Rotation paths and how fast each direction turns (degrees a step)
Each turn is a multiple of 5 degrees from 10 to 175, or 0.
Each row of a path follows its step; steps can be skipped.
Path 1:
step 0: [ -7 -15   4   7  11   8   0   0   7  -2  -4  33 -16  -8 -27  20   3  25
  30  -5 -11  25  12   1 -23 -14  22  13 -31  13  -7  -8 -23 -14   3  13
   5 -39 -39   9  11 -13  24  -6  34 -14 -25  10  -6 -33 -13   0  15  -3
   5 -14  -2 -27   4  15 -24]
step 5: [-11   1  -1  -6  25  44  11 -12 -32  -6   0  17 -11 -22  20  -1  -8   9
  -5   5   2  17   8 -18  -3 -13 -16  34   1 -10   1  31   4  26  -8  11
 -30   4 -38  -3  16  11  -2  -1 -20  -7 -21  41 -11   5  15  20  23  31
 -18   6  -8   1   5  22 -10]
step 9: [-19 -22 -11 -26  27 -26 -27  15 -16  -5  21 -16  -9   8  17  46 -20   8
   7 -30   3  16 -13 -11  13 -16   3  14 -21   9  -2 -14  -9  28  -1  -2
  11  -8 -14   5 -24  -2  18 -23 -32 -10 -26 -11  -5  26  21  13 -16  -4
  -8 -16  17  -9  11  -2  21]
step 12: [  3  -1 -16  -7  24 -26   0   4  18 -28  -2   3 -25   3   3  28 -14 -26
  16  14   3  29  19   0 -13 -18 -20  -7  37 -16  17 -19 -15   5  -5  37
  10  12  -4 -30  36  -4  21  22  -4  20  -6  -5   7 -22 -11  -5  16   9
   0   8 -37   9  21  12  -8]
step 13: [ 31 -12 -48   1   1 -35 -21 -18 -13  25 -17 -24  24   2  17  29  42  18
   1  -3   6  29  11   4  -9  15  13 -15   3 -16   0  10  -2 -17  -7   0
  -6 -10  26   9 -21   4   2   5  -1   0 -17   9 -10  27 -17 -18  -1  14
 -12  -5 -25  -9  23   4 -20]
step 23: [ 30  -9 -37  -5   3   4  26 -12  -2  10 -30 -17  -9 -10   0   5 -10 -10
  15  -8   5   3  14 -29  -4  -3   0  16  -2   1   6  15   3  -5  35  24
  32  23  10  16  11   6  -4 -33  21   2 -16  22  10 -54   9 -14 -17   7
  -7  -9  -5  -8  18  36   0]
step 25: [-18  -9  16   5  14 -19 -26  19   1  12  27  -6  -2 -17  23  15  15   0
 -20   0  50  18  -5 -16 -10 -28  -2  -3 -24  30 -12  12 -18  19 -22  -5
   0   3 -10  -1  14  -9 -13 -39 -11 -14  -9  23  -8  15   2 -48  17   0
  -6   8   3  -3  10   5 -22]
step 31: [-19 -26  11  14   8  32 -11  19  -5 -16 -26  12  -5 -23  27  22  34   3
 -33   6  42   6  -4  -6  27   2  -7  -5 -23   7   6  -1 -20  -8 -25  26
   1 -32 -14  23 -29  23   7   6  -7  -8  15  -6  -7  -9 -23 -15   4  27
 -12   3  -1   6  -2   5  -9]
Speeds:
[ -1  -1   2  -6  -7  -6  -4  -2  -1  -3   1  -7  -6  -3  -6   6 -10  -3
   7  -5  -5  -6   3   3  -7   2  -1   3   1   4   2  -9  -4   2   2   5
   8   0  -1   7   1  -4   1  10  -5  -2   2  -6   4  -5   2   4  -1  -1
  -5  -2   3   0   6   3  -3]
125
[  3   7   1   4   2   2  10   1   0  -4   1   4  -7  -4   3  -5   2   1
  -3  -1  -4  -1  -4  -6   0  -2  -8  -5   3   1  -4   2 -16  -4  -2   1
   2  -8  -7   2  -4  -1   0   5   1  -6   3   3  -3   5   0   2   7  -5
   3   1   6  -1   7   0   0]
70
[  6  -3   5  -1  -3   4   1   2   2 -11  -4  -7   7   3  -1  -1   0   1
  -1  -7  -3   4   3   3   9   3   1   5  -3   2   1   1  -4   0  -7  -2
 -10  -3   3  -4  -2  -2   7  -2   4   0  -1   4   4   3   9  -1  -4   6
  -4  -6   3   0   8   7  -3]
85
[ 7 -1  3  6 -4 -5 -3  7  4  3  5 -3  4  3  8  7  2  1  5 -5  6  4  6 -4
  2 -3  0 -2  5 -3  4  1  2 -5  3 -1  5  7  4  3 -4 -2 -1 -1  7 -3 10  3
 -4  1 -2  2  1 -1 -5  4  3  7  9 -8 -4]
65
[  1   0   1  -1  -1   1  -1  -2  -1   2   4   1   5  -4  -3  -1   4   9
   6   4  -5  -7  -1   0   9  -7  -4   3  -7  -7   8  -2   3  -3   1   4
   4 -12   8   0  -7   1  -5   7   2   4  -8   3   2   2  -3   1  -2  -1
  -2   2   5   6  -1   0   4]
140
[ -3  -2  -3   6  -2   2   1   7  -4  -1   0   0   9   6   1  -6  -3  -2
  -4   7  -3   2   7   0   1  -6   9  -3  -2   9  -3  -3  -9   4   1   7
   5  -5   2  -5   3  -5   2   0   0   7   4   2   6  -6 -11   1   2   0
  -3  -2   2   2  -2  -2  -1]
175
[  7  -3   2   5   2   1   5   8   1  -1   3   7  -4  -1  -1   1 -11  -7
   9   5  -4  -1   2  -7  -7   2 -10   5  -6  -1  -2   2   3   0  -6   0
   0   5   4  -4   0  -4  -6  -9  -5   7  -7   1  -2   2  -2  -3   0   1
  -4   0   3   1   1   3  -3]
160
[  0  -4  -7  -5   7  -2  -7   6  12  -8   5   3  -3 -11   1  -2   1   3
   3  -3  -1  -1  -3   1   4   1   2  -5  -1   6   4  -2   3  -4 -10   1
   1  -2  -1  -2   5   1   9  -5  -8  -3   1   2  -2  -2  -6   6   1   1
   0   1  -1   3  -2  -5  -1]
115
